rotation steps, each row followed by its count of steps
The counts run from 0 to 633.
7.7	42.7	24.6	10.3	3.5	-3.8	16.1	-4.3	-13.8	-15.8	-4.5	-5.2	-54.0	45.1	-29.8	-35.3	-34.3	-21.1	11.5	24.4	-40.5	-8.8	-5.5	-20.1	-1.2	-1.9	4.3	7.9	-10.8	-3.2	6.6	8.1	-7.8	-19.5	-25.0	-28.3	4.5	-38.7	-3.0	-20.6	8.3	-25.0	20.4	-2.0	-34.0	8.1	21.6	23.3	3.2	-21.3	27.8	4.4 : 583
7.7	16.9	1.9	-13.4	5.0	7.7	-13.2	-32.4	-32.8	13.8	-13.3	36.6	-11.3	-28.7	17.9	22.2	-14.6	-14.9	-24.6	-16.0	-4.1	4.0	-2.5	32.1	-17.8	-5.2	9.4	-19.2	-20.1	9.5	31.7	11.4	-10.4	11.0	18.2	-46.7	9.8	5.3	2.0	-1.0	1.3	17.0	31.7	-15.2	-9.1	46.1	12.2	8.3	-8.1	-19.0	-52.5	47.0 : 196
30.7	-34.0	-0.3	-10.6	-11.3	9.1	-2.3	4.5	-10.2	3.4	36.5	20.4	17.4	9.5	-25.7	-29.0	-36.8	-20.1	-8.7	-20.8	-20.2	-17.4	-5.3	7.1	-16.9	-14.3	-1.9	23.0	2.9	-37.2	-24.2	33.2	22.9	-17.5	4.4	21.8	-32.9	-29.1	13.9	-12.5	21.7	-44.9	6.3	-22.1	30.6	-40.8	1.2	-18.5	0.6	3.7	-22.1	6.4 : 125
-2.9	20.7	32.5	-1.1	30.0	12.4	8.3	1.8	2.0	-17.7	-30.0	9.5	-9.3	-0.7	-15.6	0.6	-21.8	-21.6	-45.7	-5.1	-0.4	-41.2	16.3	-4.2	-0.7	13.3	44.6	-24.7	-13.3	-8.1	26.9	-9.3	3.3	-5.3	-18.6	6.7	1.9	-2.2	40.4	-6.4	-25.0	12.0	33.2	-33.0	-52.1	-18.6	28.7	26.5	-6.5	-26.5	0.3	32.8 : 454
29.6	-12.8	18.6	1.5	1.6	45.7	6.6	6.6	-18.7	14.5	21.4	-4.6	-1.1	9.6	-23.6	-22.7	-13.7	-40.2	-12.8	9.2	7.5	-17.6	-19.4	33.3	-28.2	-7.8	14.6	0.9	-17.8	-70.0	-1.2	5.4	-2.5	12.5	-29.1	-36.7	-13.4	-8.7	-7.4	-3.0	-31.9	-14.8	5.6	-43.0	-18.4	-3.9	17.2	-6.8	-10.3	-13.0	0.3	32.2 : 228
-22.1	5.7	11.4	1.4	-18.4	37.8	-5.4	18.6	-27.4	62.6	0.0	-35.6	36.8	-2.1	4.6	-5.1	-1.0	21.1	9.1	31.7	-12.0	2.3	19.4	-2.8	6.9	6.3	-14.8	4.9	-16.8	-19.1	-36.7	27.8	-2.7	-23.3	-12.4	-32.4	-4.3	-18.4	-10.0	-9.4	12.3	-22.4	12.2	-24.2	-30.5	-27.2	0.9	-29.9	-25.3	20.3	0.4	16.4 : 623
12.8	-26.1	32.4	9.7	6.5	42.2	-28.6	1.1	-48.5	15.5	-20.8	15.1	-7.4	9.8	15.3	1.5	-28.2	2.1	-17.0	21.9	-3.0	32.7	-16.1	43.5	8.0	-10.0	-16.1	18.8	-6.0	-22.7	-24.4	3.5	27.6	-5.7	-9.4	-42.6	8.2	18.8	9.7	-3.8	2.4	-17.7	-3.2	-36.8	-40.7	-4.5	-19.7	-15.9	-2.7	5.4	-28.3	27.2 : 281
-2.5	-26.4	15.7	21.8	12.4	-21.9	-23.4	-14.9	-13.0	6.8	13.8	23.4	-26.5	17.8	21.5	-13.7	-37.8	-22.8	-24.7	-24.6	5.9	-6.0	6.5	-6.0	-39.7	16.0	-7.6	-21.7	-19.7	-33.6	-9.3	-10.2	4.8	14.5	22.0	-23.5	8.4	-13.3	-11.9	8.1	63.0	-24.2	19.5	27.2	-13.3	-27.5	27.8	39.0	11.9	7.9	15.4	5.7 : 35
17.1	-0.1	9.2	-45.1	35.3	13.0	-32.8	-9.4	-20.7	-4.4	11.5	-2.5	-3.5	-38.0	-8.5	-28.0	-29.1	-13.9	-32.6	21.8	-25.5	17.7	-5.8	-1.9	-15.0	-2.1	18.6	-4.9	23.7	24.0	-16.2	-5.8	37.2	-5.5	-25.8	10.4	-4.3	9.6	0.1	5.6	-1.9	10.7	-13.4	-23.1	-12.9	3.7	-19.9	13.7	-37.0	-44.5	-49.8	17.0 : 420
-20.6	4.3	1.1	-22.9	0.3	-40.1	-36.8	-5.4	-11.6	-16.7	6.0	24.8	-13.1	-8.5	12.4	-20.2	-49.4	-11.0	-2.2	-18.8	-48.0	5.9	22.2	-20.0	-10.5	-8.5	-5.3	-22.3	9.4	43.7	11.1	29.1	20.4	2.0	5.4	-1.0	19.3	-7.8	33.2	1.9	39.3	-2.3	23.8	15.2	12.3	-10.4	1.2	40.5	1.2	7.4	-47.2	-6.3 : 162
-17.6	9.4	31.6	4.7	25.7	3.1	-40.8	3.7	3.2	-23.3	-29.6	7.4	-10.1	-9.2	22.0	-7.1	-31.0	5.6	-30.9	-5.1	-4.9	23.3	25.7	4.9	7.1	20.9	18.1	-24.4	7.4	30.7	15.3	-10.7	21.7	18.1	-4.1	-7.0	53.7	22.3	23.7	11.4	16.8	12.2	18.0	-32.9	-50.2	-5.0	3.7	40.5	10.8	4.9	-23.4	-2.5 : 505
16.0	15.7	4.3	-2.7	-22.2	-1.7	20.3	18.6	0.2	0.1	33.0	-0.8	6.2	20.9	-32.7	-51.0	-43.3	-2.5	9.7	-6.5	-41.9	-5.7	6.4	-18.1	-6.6	-5.7	-6.6	23.5	18.4	-18.1	-3.8	41.2	10.0	-28.8	-11.2	25.1	-17.1	-45.7	9.4	-21.1	16.2	-34.1	10.0	-23.0	33.9	-33.0	5.4	-10.2	12.1	10.3	-3.5	-9.5 : 129
7.9	7.5	36.3	-18.5	12.2	19.1	-28.6	8.7	15.9	-0.3	4.5	25.0	50.5	-17.3	11.7	-7.7	-17.1	1.9	13.9	20.6	-2.7	18.1	2.2	-1.8	3.6	-1.3	-10.1	-9.5	29.2	32.9	-6.6	8.9	33.3	2.3	0.7	-2.7	28.8	-3.8	4.9	-9.1	-0.6	-9.3	-16.8	-70.7	-29.0	-29.9	10.8	3.6	10.5	26.1	-49.8	-0.3 : 153
-20.4	48.6	17.7	-6.2	-7.7	-23.6	-2.5	15.7	-7.0	34.4	30.4	-31.5	15.6	-10.5	21.1	-46.6	-27.7	13.7	2.9	24.0	-41.0	19.7	15.4	-38.3	-21.0	26.7	-9.4	-11.3	22.5	7.2	5.7	16.7	-21.0	-9.0	-9.6	2.2	4.0	-16.3	-30.2	-25.9	33.6	-5.6	-7.5	-7.0	3.7	-35.3	19.9	9.9	-4.5	-2.2	-1.4	-22.4 : 395
7.1	8.3	0.6	-17.1	1.5	31.4	1.2	-27.4	-6.0	18.0	5.0	29.4	12.8	5.2	0.8	32.9	-26.5	-20.8	10.2	8.7	13.9	-16.1	19.2	8.2	3.3	-39.4	-5.2	-17.8	-16.3	3.3	11.4	21.2	19.9	-33.5	11.0	-13.7	-0.2	-29.0	49.4	0.0	-32.5	-14.6	28.3	-38.7	-15.2	25.0	9.5	2.4	26.0	22.7	-30.8	52.0 : 462
-18.2	49.0	-7.0	12.0	-23.1	3.9	6.4	12.4	-20.0	15.5	6.8	-39.1	-44.5	2.2	-9.3	-38.4	-30.5	6.0	-10.2	-21.6	-29.1	17.4	36.0	5.6	-3.4	31.1	16.4	4.7	-13.8	-9.6	26.0	25.1	-29.0	-1.2	-13.9	-17.5	22.2	-21.1	-14.2	4.7	33.1	-2.6	44.4	6.8	5.2	32.9	4.9	13.9	-12.9	-9.8	16.4	-3.9 : 532
-30.1	9.8	13.4	6.3	-3.8	-13.2	-9.7	15.4	-34.9	-3.2	-1.4	-33.5	-36.0	38.4	-2.3	-42.0	-51.6	-15.0	-8.5	14.2	-49.5	2.1	26.3	-9.1	5.2	2.2	-2.8	-6.9	-14.3	-19.7	10.6	22.3	-6.4	-17.6	-34.5	-12.6	9.3	-3.5	39.1	-8.7	6.8	-21.7	32.8	20.1	-12.6	-22.1	-3.9	21.2	9.4	-4.3	28.9	-6.6 : 267
21.2	10.8	6.7	8.7	11.0	53.2	-6.6	-15.9	13.4	10.6	-21.4	17.9	-6.4	-16.9	-12.7	17.9	3.2	-0.2	-4.3	-25.1	43.4	-9.3	24.6	14.6	6.2	12.4	30.0	6.8	-16.8	4.1	-23.4	-1.5	22.5	-10.9	24.1	-16.0	19.4	-34.7	-15.8	15.7	27.4	-10.1	29.7	-37.6	-49.0	34.1	11.8	3.1	-19.5	9.7	-11.5	36.6 : 328
63.1	-15.5	8.6	-10.6	4.8	26.9	-16.2	-27.5	-5.1	-7.4	27.8	45.9	-0.9	-4.7	-14.7	-9.4	-25.2	-21.3	-6.7	-24.9	8.1	13.5	-14.6	34.2	-10.9	-7.8	4.2	34.9	-7.3	-3.2	-12.8	11.4	27.2	-11.9	24.6	2.4	-4.7	-24.5	-13.5	-12.3	20.6	-38.7	2.6	-42.6	10.1	17.2	-2.6	-19.7	2.4	-13.5	-40.9	13.3 : 335
40.8	-24.7	25.0	-18.7	17.9	41.1	-36.6	-9.6	4.5	-10.4	17.8	25.5	2.8	13.7	-10.6	-7.4	-19.9	-44.9	13.9	9.5	14.2	2.2	-18.2	34.1	-13.9	-17.5	0.3	4.5	-20.7	-18.0	-15.9	-0.3	32.3	19.7	-12.7	-43.9	19.4	-11.9	6.5	8.5	-12.0	-34.3	-8.8	-45.7	-29.5	4.6	4.2	12.8	7.5	-2.0	-21.4	13.6 : 18
28.2	51.9	33.7	-3.7	13.8	26.1	18.4	-10.8	1.2	-5.5	18.1	-4.6	-28.2	17.2	-17.5	-31.2	-44.6	-16.2	10.6	41.8	-10.0	13.6	-1.0	-17.7	-6.1	-10.4	-0.5	-5.0	27.1	1.1	19.9	-4.3	7.7	-25.7	-27.0	-3.2	15.0	-23.4	-1.1	-10.8	-32.3	-2.9	-7.0	-49.1	-22.7	32.8	12.1	18.8	27.6	-11.6	0.1	10.2 : 236
44.9	-11.0	20.1	-24.8	11.8	24.6	-32.1	-20.5	-5.1	-21.7	30.0	28.0	-12.4	19.6	-14.1	-23.8	-39.9	-43.8	25.1	21.7	-6.9	17.4	-20.6	22.7	-10.6	-25.5	-14.1	15.3	1.6	-2.6	-9.2	6.2	34.6	6.8	-12.9	-31.9	17.9	-16.3	6.5	2.5	-8.9	-37.4	-12.2	-39.6	-7.3	19.5	-6.7	14.2	20.7	-5.0	-26.1	2.2 : 21
-41.9	9.1	-17.0	-11.4	-19.3	-24.8	-21.2	-2.7	-9.0	25.5	5.1	5.6	6.7	-13.4	20.2	-9.6	-30.2	5.3	14.8	-22.9	-21.3	-1.8	47.1	-28.8	-13.5	-0.6	-11.0	-36.0	0.0	22.1	5.4	33.6	6.5	-3.4	21.1	-7.7	21.5	-28.5	16.2	16.5	48.8	3.3	38.1	17.8	15.1	0.9	8.5	30.6	-2.2	39.7	-26.4	7.2 : 166
20.1	30.0	-5.0	-29.4	-0.4	25.5	-12.6	-35.1	-9.4	42.8	38.6	14.4	31.1	-40.9	27.9	17.5	-7.7	-12.6	2.6	5.0	17.1	19.7	13.7	19.3	-21.6	-7.5	-7.4	-16.9	-2.8	14.5	22.1	10.5	-0.8	-5.9	22.6	-20.6	9.6	-12.0	-9.8	0.3	-6.6	1.7	5.7	-41.1	16.3	48.2	4.8	-5.6	6.5	0.9	-53.1	34.5 : 201
15.9	35.1	38.0	3.4	39.2	15.4	6.1	-16.6	15.1	-11.1	4.0	8.0	-28.6	6.3	0.4	-17.0	-42.7	-15.2	-13.5	23.7	15.8	1.1	10.0	-28.7	-19.3	8.8	17.1	-35.0	27.1	6.4	16.1	-32.3	20.1	-16.6	-10.8	11.0	25.6	-12.0	0.4	1.5	-11.0	9.1	-2.0	-37.4	-46.7	14.6	24.8	45.5	28.1	-8.4	7.8	13.3 : 240
30.0	-2.4	6.4	7.2	14.9	51.2	-9.7	-19.8	11.3	12.9	-18.4	23.8	-3.4	-16.8	-12.4	16.8	1.6	-6.8	-11.5	-27.6	43.9	-10.6	18.4	17.6	2.5	12.1	26.4	5.5	-20.0	-1.0	-24.0	-3.6	32.3	-4.6	23.8	-16.5	16.8	-28.7	-16.6	15.4	28.6	-16.0	23.7	-42.2	-48.1	29.6	8.6	3.9	-19.8	6.1	-19.9	37.3 : 329
20.5	-17.5	-0.8	-1.6	-2.8	14.9	15.7	-1.1	-35.7	38.9	31.7	5.1	18.7	-20.3	-1.5	-8.1	-19.6	-13.4	-46.3	-20.3	6.1	-18.7	-3.6	23.5	-39.0	5.4	11.8	-0.9	-10.9	-66.9	-3.1	16.8	-10.2	-9.8	-0.1	7.8	-46.2	-8.6	-5.9	-12.6	4.2	-13.1	13.6	-17.2	19.4	-28.3	13.4	-23.4	-14.6	-16.4	-20.5	38.4 : 438
6.2	-18.4	8.0	-9.3	5.8	-11.9	-14.3	4.5	-9.6	-23.9	26.3	12.7	-23.6	12.2	-17.5	-46.0	-71.3	-22.6	-17.8	-12.2	-33.4	1.6	11.2	-8.9	-20.1	-7.9	4.6	-5.0	24.2	-18.9	4.0	17.1	34.1	-10.3	-8.6	35.5	-0.7	-12.9	41.2	4.0	12.6	-14.4	8.9	-1.5	23.4	-24.9	-6.8	33.7	24.7	4.8	-16.6	-7.2 : 475
25.3	35.9	33.4	-13.3	16.3	46.1	1.9	5.7	11.5	21.2	6.8	-19.9	36.9	-16.1	-13.5	-6.1	7.4	3.1	-14.2	26.5	5.4	2.3	6.3	8.0	16.5	20.5	18.6	16.9	-0.9	5.0	-3.7	-2.3	1.0	-30.8	-9.5	6.2	-7.3	-13.2	-8.2	-28.3	-19.2	-19.4	-6.3	-72.7	-41.1	-11.6	4.9	-31.4	-13.8	-30.0	-7.6	15.0 : 100
21.1	19.5	20.1	-0.5	6.7	2.7	-8.6	20.6	16.3	-27.7	36.4	-21.4	-3.1	4.6	-15.8	-51.7	-23.5	-28.9	-33.5	-24.6	-12.9	-2.4	11.2	17.2	-21.0	36.2	35.2	8.3	-14.2	-31.0	30.8	5.5	-20.1	22.2	-25.0	13.0	13.2	-2.3	1.6	-13.7	2.8	-23.6	10.5	-27.7	8.3	-27.7	19.1	18.5	7.2	-37.9	16.9	-27.6 : 0
8.4	-41.4	14.1	-5.3	3.2	-4.1	-32.5	-11.8	-19.6	33.9	15.0	43.6	19.8	-15.3	25.9	-1.9	-20.2	-14.3	-3.3	-9.5	2.6	-1.0	-15.2	0.8	-41.1	-2.0	-21.3	-19.4	2.2	-21.0	-39.6	-0.3	24.3	14.8	25.9	-25.7	-7.2	-10.6	-29.5	2.7	54.5	-19.0	-1.1	-6.8	-8.7	-28.8	17.7	9.2	-9.6	20.1	-36.0	19.0 : 384
